(in the rows, 100 means zero)
Where one turn sends some rows of the set: a few examples, then the rows asked
gusil: [75, 105, 101, 78, 85, 126, 116, 75, 114, 129, 121, 104, 58, 72, 111, 113, 90, 113, 99, 119, 95, 79, 101, 85, 104, 99, 94, 70, 87, 107, 106, 111]
gimiv: [109, 70, 86, 117, 123, 75, 96, 112, 90, 105, 107, 93, 98, 89, 93, 106, 98, 95, 128, 128, 130, 117, 103, 112, 116, 88, 62, 85, 81, 90, 109, 113]
ror: [103, 101, 103, 84, 106, 65, 120, 133, 117, 82, 78, 132, 103, 125, 89, 122, 68, 91, 88, 89, 107, 107, 110, 104, 110, 124, 81, 127, 98, 100, 104, 104]
budef: [79, 106, 80, 100, 51, 94, 143, 86, 118, 105, 83, 105, 79, 116, 134, 78, 84, 137, 98, 105, 83, 98, 79, 88, 118, 91, 100, 105, 93, 117, 80, 97]
ril: [104, 96, 67, 64, 69, 85, 107, 102, 132, 81, 103, 100, 87, 108, 100, 97, 102, 125, 96, 102, 101, 114, 74, 99, 136, 115, 115, 80, 116, 69, 100, 125]
Bovof: [80, 115, 115, 88, 83, 87, 114, 117, 119, 122, 86, 105, 105, 110, 84, 95, 70, 105, 91, 104, 110, 87, 73, 134, 84, 155, 85, 113, 102, 127, 115, 78]
doro: [91, 99, 110, 77, 117, 103, 140, 100, 127, 126, 134, 96, 96, 124, 81, 132, 79, 92, 113, 70, 88, 86, 121, 120, 111, 108, 100, 89, 97, 82, 106, 105]
mape: [107, 107, 80, 58, 81, 77, 121, 107, 132, 87, 101, 103, 94, 112, 109, 100, 85, 132, 100, 94, 77, 122, 76, 92, 139, 109, 124, 78, 95, 76, 86, 103]
zolu: [80, 82, 109, 76, 111, 109, 122, 107, 108, 143, 98, 95, 70, 91, 121, 85, 112, 81, 111, 111, 127, 110, 93, 93, 108, 91, 86, 77, 55, 107, 91, 130]
keko: [97, 111, 123, 117, 117, 118, 146, 110, 101, 154, 100, 100, 75, 118, 92, 94, 63, 92, 108, 103, 104, 117, 99, 115, 74, 110, 87, 95, 87, 101, 102, 84]
vul: [99, 123, 85, 78, 65, 90, 117, 102, 135, 86, 82, 113, 85, 72, 97, 85, 113, 87, 100, 119, 123, 119, 100, 111, 131, 113, 95, 78, 99, 113, 128, 76]
fev: [88, 92, 74, 105, 50, 73, 107, 116, 115, 101, 68, 95, 90, 123, 68, 125, 73, 108, 98, 101, 102, 104, 100, 99, 103, 118, 98, 94, 100, 90, 112, 67]
gake: [105, 116, 89, 93, 62, 91, 116, 92, 94, 98, 95, 111, 87, 130, 87, 93, 84, 91, 82, 79, 125, 112, 95, 123, 86, 125, 75, 114, 106, 132, 91, 73]
Buket: [100, 94, 88, 105, 88, 114, 117, 105, 92, 117, 109, 101, 96, 91, 90, 108, 89, 90, 111, 157, 105, 92, 123, 124, 77, 122, 110, 82, 111, 86, 120, 75]
vepuz: [99, 107, 125, 122, 123, 111, 146, 110, 97, 141, 112, 99, 72, 110, 96, 90, 64, 92, 108, 101, 113, 108, 94, 112, 78, 116, 76, 95, 87, 103, 100, 77]
Begi: [112, 102, 80, 91, 108, 118, 106, 98, 104, 99, 109, 76, 59, 95, 123, 99, 106, 109, 108, 96, 125, 117, 88, 90, 120, 77, 110, 88, 76, 98, 98, 139]
Bul: [85, 99, 112, 78, 89, 83, 121, 132, 128, 127, 90, 110, 121, 121, 69, 112, 83, 108, 98, 110, 113, 99, 95, 136, 91, 147, 89, 113, 98, 100, 98, 85]
livin: [103, 94, 77, 114, 48, 103, 130, 72, 127, 96, 93, 120, 81, 106, 117, 81, 92, 133, 92, 115, 90, 101, 87, 101, 127, 93, 77, 94, 82, 113, 85, 110]
Gori: [91, 109, 117, 76, 89, 64, 131, 115, 149, 117, 97, 111, 95, 119, 109, 110, 71, 106, 93, 84, 68, 90, 98, 96, 125, 118, 117, 91, 79, 88, 98, 84]
Pif: [115, 103, 83, 90, 101, 128, 117, 95, 123, 81, 103, 102, 68, 84, 124, 100, 104, 106, 112, 113, 95, 113, 113, 95, 130, 67, 114, 83, 78, 97, 112, 126]
zoge: [102, 95, 110, 96, 80, 120, 110, 107, 107, 136, 95, 92, 93, 92, 85, 106, 88, 96, 112, 143, 95, 100, 121, 113, 72, 114, 116, 97, 124, 83, 90, 73]
Lilov: [93, 71, 123, 105, 136, 92, 103, 132, 82, 108, 106, 86, 106, 90, 84, 96, 99, 96, 103, 120, 109, 97, 98, 120, 106, 118, 101, 106, 87, 89, 133, 96]
giki: [107, 109, 69, 99, 95, 128, 131, 99, 121, 97, 110, 79, 56, 100, 132, 112, 96, 101, 111, 111, 105, 94, 102, 72, 119, 79, 95, 75, 75, 96, 107, 124]
bok: [101, 105, 66, 104, 91, 100, 104, 86, 90, 94, 124, 102, 82, 73, 97, 110, 79, 87, 122, 133, 125, 108, 105, 111, 119, 110, 95, 77, 118, 101, 140, 95]
bipa: [107, 118, 69, 93, 97, 72, 141, 100, 127, 90, 90, 90, 91, 103, 122, 85, 108, 98, 95, 89, 114, 109, 83, 96, 137, 132, 71, 90, 66, 108, 106, 132]
Dokes: [79, 97, 127, 93, 134, 97, 108, 129, 94, 117, 97, 78, 104, 93, 90, 91, 89, 90, 103, 103, 102, 96, 99, 103, 104, 123, 118, 113, 108, 85, 136, 93]
liru: [99, 113, 96, 85, 79, 93, 107, 106, 145, 107, 129, 117, 74, 122, 121, 117, 99, 103, 94, 114, 128, 94, 76, 87, 111, 108, 52, 94, 121, 89, 85, 89]
vefe: [69, 113, 94, 85, 58, 69, 130, 94, 120, 130, 73, 90, 75, 131, 106, 84, 96, 118, 92, 87, 99, 78, 90, 95, 93, 109, 133, 92, 98, 102, 84, 86]
bilu: [87, 103, 106, 80, 104, 99, 94, 98, 121, 110, 105, 100, 65, 73, 123, 102, 106, 78, 128, 103, 82, 108, 96, 129, 118, 89, 108, 62, 92, 75, 121, 119]
suko: [83, 107, 136, 87, 128, 101, 111, 127, 95, 125, 89, 73, 102, 101, 87, 87, 83, 83, 99, 96, 93, 101, 91, 108, 93, 121, 113, 107, 109, 90, 137, 95]
robok: [85, 97, 84, 118, 101, 54, 94, 106, 118, 122, 78, 112, 76, 90, 95, 98, 96, 140, 92, 97, 139, 119, 88, 101, 130, 96, 85, 107, 75, 101, 104, 113]
Tobo: [107, 123, 95, 77, 97, 69, 149, 101, 126, 89, 77, 76, 86, 102, 133, 93, 105, 108, 97, 91, 103, 116, 84, 103, 124, 126, 85, 102, 74, 119, 75, 121]
daf: [110, 90, 66, 72, 71, 86, 96, 110, 132, 78, 101, 101, 87, 99, 99, 93, 104, 127, 99, 101, 110, 111, 73, 98, 133, 123, 100, 79, 104, 67, 100, 131]
dirut: [94, 92, 112, 116, 113, 117, 143, 113, 90, 119, 129, 97, 64, 113, 96, 99, 70, 95, 103, 128, 131, 96, 87, 120, 79, 127, 74, 95, 100, 102, 104, 95]
Mekuv: [109, 87, 68, 113, 52, 108, 119, 80, 129, 93, 99, 133, 84, 97, 117, 82, 94, 131, 94, 108, 101, 106, 89, 108, 130, 98, 78, 98, 86, 108, 90, 111]
dup: [114, 95, 128, 99, 76, 109, 113, 90, 116, 117, 81, 78, 81, 93, 109, 100, 70, 51, 108, 104, 104, 104, 104, 129, 99, 119, 111, 98, 89, 134, 97, 115]
zudi: [89, 79, 97, 94, 96, 120, 129, 95, 96, 98, 131, 99, 79, 98, 93, 114, 91, 97, 104, 135, 146, 98, 97, 92, 109, 99, 54, 103, 117, 110, 105, 114]
Kup: [82, 110, 99, 100, 79, 80, 113, 125, 117, 125, 80, 119, 106, 124, 73, 92, 65, 115, 111, 109, 102, 97, 82, 141, 77, 128, 88, 90, 96, 100, 109, 67]
ligu: [83, 90, 97, 91, 94, 92, 105, 96, 88, 123, 76, 92, 90, 117, 79, 79, 63, 107, 113, 104, 98, 68, 101, 84, 78, 78, 111, 79, 94, 100, 106, 114]
fitil: [105, 113, 67, 96, 91, 83, 140, 103, 129, 84, 93, 100, 85, 92, 125, 89, 111, 106, 102, 91, 121, 100, 85, 93, 133, 135, 62, 91, 69, 101, 110, 129]
Tez: [110, 121, 139, 73, 84, 73, 132, 102, 131, 106, 80, 104, 75, 110, 113, 82, 92, 97, 85, 86, 92, 105, 92, 128, 102, 116, 112, 98, 86, 122, 65, 101]
Satu: [103, 102, 115, 92, 89, 122, 106, 107, 107, 142, 93, 88, 100, 99, 82, 112, 86, 96, 101, 133, 85, 105, 121, 112, 73, 115, 115, 99, 116, 87, 95, 81]

liru -> dup
fev -> gusil
Now find these:
Begi -> Bul
ril -> zoge
Mekuv -> keko
vefe -> zudi
mape -> Buket

Where one turn sends some rows of the set: a few examples, then the rows asked
goge: [107, 99, 89, 113, 103, 82, 110, 113, 101, 110, 109, 86, 104, 150, 99]
rafid: [97, 121, 21, 93, 106, 74, 74, 88, 79, 112, 144, 72, 93, 121, 74]
Dazad: [123, 111, 71, 91, 124, 109, 111, 100, 89, 137, 107, 79, 135, 122, 104]
Kikam: [97, 105, 36, 86, 112, 83, 61, 104, 80, 123, 143, 79, 126, 109, 59]
buz: [122, 92, 62, 122, 142, 91, 85, 113, 139, 110, 153, 95, 109, 125, 107]
rato: [134, 106, 36, 129, 120, 95, 76, 65, 109, 136, 129, 69, 139, 135, 81]
faz: [114, 114, 68, 91, 133, 57, 73, 111, 104, 126, 133, 125, 124, 131, 81]
foru: [117, 123, 73, 77, 119, 58, 88, 88, 99, 133, 125, 80, 77, 115, 104]
Fosu: [120, 115, 30, 123, 133, 136, 81, 92, 109, 123, 129, 83, 119, 136, 83]
Vib: [129, 127, 81, 109, 143, 100, 88, 87, 105, 80, 115, 70, 111, 120, 92]
Fika: [111, 119, 51, 111, 128, 77, 101, 67, 89, 94, 157, 82, 112, 121, 50]
vabos: [124, 130, 92, 119, 134, 109, 82, 74, 108, 135, 154, 77, 101, 120, 109]
guv: [129, 108, 52, 129, 113, 108, 91, 91, 101, 127, 122, 87, 131, 88, 75]
fif: [116, 127, 87, 106, 96, 93, 116, 112, 111, 136, 115, 96, 119, 141, 87]
Ditez: [131, 93, 45, 114, 135, 128, 88, 96, 89, 120, 139, 59, 97, 134, 80]
banib: [123, 113, 75, 127, 133, 134, 77, 98, 111, 116, 138, 71, 106, 132, 67]
pabi: [134, 110, 45, 141, 120, 121, 92, 97, 125, 108, 133, 74, 96, 121, 85]
veg: [88, 120, 56, 114, 143, 107, 95, 101, 104, 104, 142, 70, 73, 146, 69]
rugi: [122, 121, 26, 75, 133, 78, 60, 87, 121, 136, 134, 91, 97, 128, 81]
vuzi: [119, 142, 65, 101, 136, 90, 64, 78, 94, 104, 157, 86, 133, 110, 61]
dez: [78, 101, 70, 81, 132, 92, 70, 101, 96, 134, 133, 58, 94, 125, 63]
zigo: [132, 105, 51, 116, 112, 49, 61, 77, 94, 121, 132, 84, 136, 125, 86]
Lekeg: [98, 95, 96, 101, 113, 99, 87, 105, 106, 146, 122, 74, 128, 102, 85]
vena: [120, 96, 71, 142, 133, 100, 102, 59, 106, 127, 144, 87, 109, 120, 106]
fuve: [115, 117, 23, 128, 100, 64, 87, 85, 92, 125, 136, 104, 114, 114, 78]
guful: [92, 126, 92, 111, 115, 71, 99, 111, 94, 142, 125, 81, 99, 145, 103]
sagaz: [108, 118, 100, 76, 108, 106, 78, 100, 123, 123, 126, 79, 116, 127, 106]
rado: [101, 114, 46, 89, 99, 67, 82, 88, 84, 137, 152, 53, 124, 125, 67]
bosus: [102, 125, 56, 73, 129, 66, 71, 94, 121, 133, 146, 53, 100, 145, 76]
tov: [93, 123, 52, 134, 112, 73, 108, 99, 106, 116, 144, 101, 84, 149, 93]
fidu: [99, 95, 69, 112, 148, 113, 103, 92, 141, 135, 155, 81, 109, 131, 90]
zevo: [88, 117, 77, 99, 112, 73, 78, 88, 126, 117, 148, 82, 116, 130, 129]
poze: [121, 113, 40, 92, 128, 75, 83, 92, 120, 84, 145, 60, 94, 103, 82]
gavak: [102, 109, 66, 84, 136, 63, 110, 98, 99, 140, 136, 112, 97, 141, 68]
ber: [136, 109, 72, 115, 101, 72, 101, 100, 105, 102, 152, 110, 103, 145, 100]
befad: [105, 107, 74, 118, 105, 63, 100, 125, 109, 142, 119, 93, 121, 124, 105]
nila: [104, 98, 66, 88, 119, 66, 97, 75, 99, 136, 100, 101, 107, 110, 99]
Led: [117, 104, 87, 107, 112, 65, 92, 101, 105, 130, 176, 85, 125, 127, 103]
sote: [81, 108, 31, 101, 104, 60, 68, 90, 92, 112, 136, 69, 127, 136, 81]
fuzi: [94, 98, 74, 65, 89, 92, 88, 90, 104, 117, 137, 61, 121, 131, 75]
Runul: [92, 111, 46, 83, 126, 93, 91, 77, 121, 98, 129, 65, 123, 97, 61]
zor: [112, 114, 53, 105, 138, 92, 121, 112, 92, 111, 125, 94, 104, 162, 99]
bor: [144, 140, 64, 103, 138, 98, 107, 110, 125, 101, 142, 83, 116, 119, 71]
pover: [137, 96, 54, 91, 138, 72, 52, 76, 79, 126, 135, 83, 99, 124, 77]
Rogud: [110, 95, 46, 105, 140, 97, 80, 87, 119, 127, 142, 44, 103, 162, 69]
gaz: [132, 115, 56, 100, 142, 115, 70, 86, 93, 114, 119, 74, 138, 104, 103]
Tisik: [130, 126, 36, 99, 152, 98, 100, 109, 102, 105, 159, 73, 91, 144, 87]
zef: [106, 112, 46, 104, 81, 73, 96, 81, 96, 99, 147, 100, 125, 147, 79]

Fosu -> fif
guful -> rafid
Fika -> vena
Now find these:
faz -> vuzi
pover -> Vib
zef -> rato
zigo -> gaz
tov -> fuve

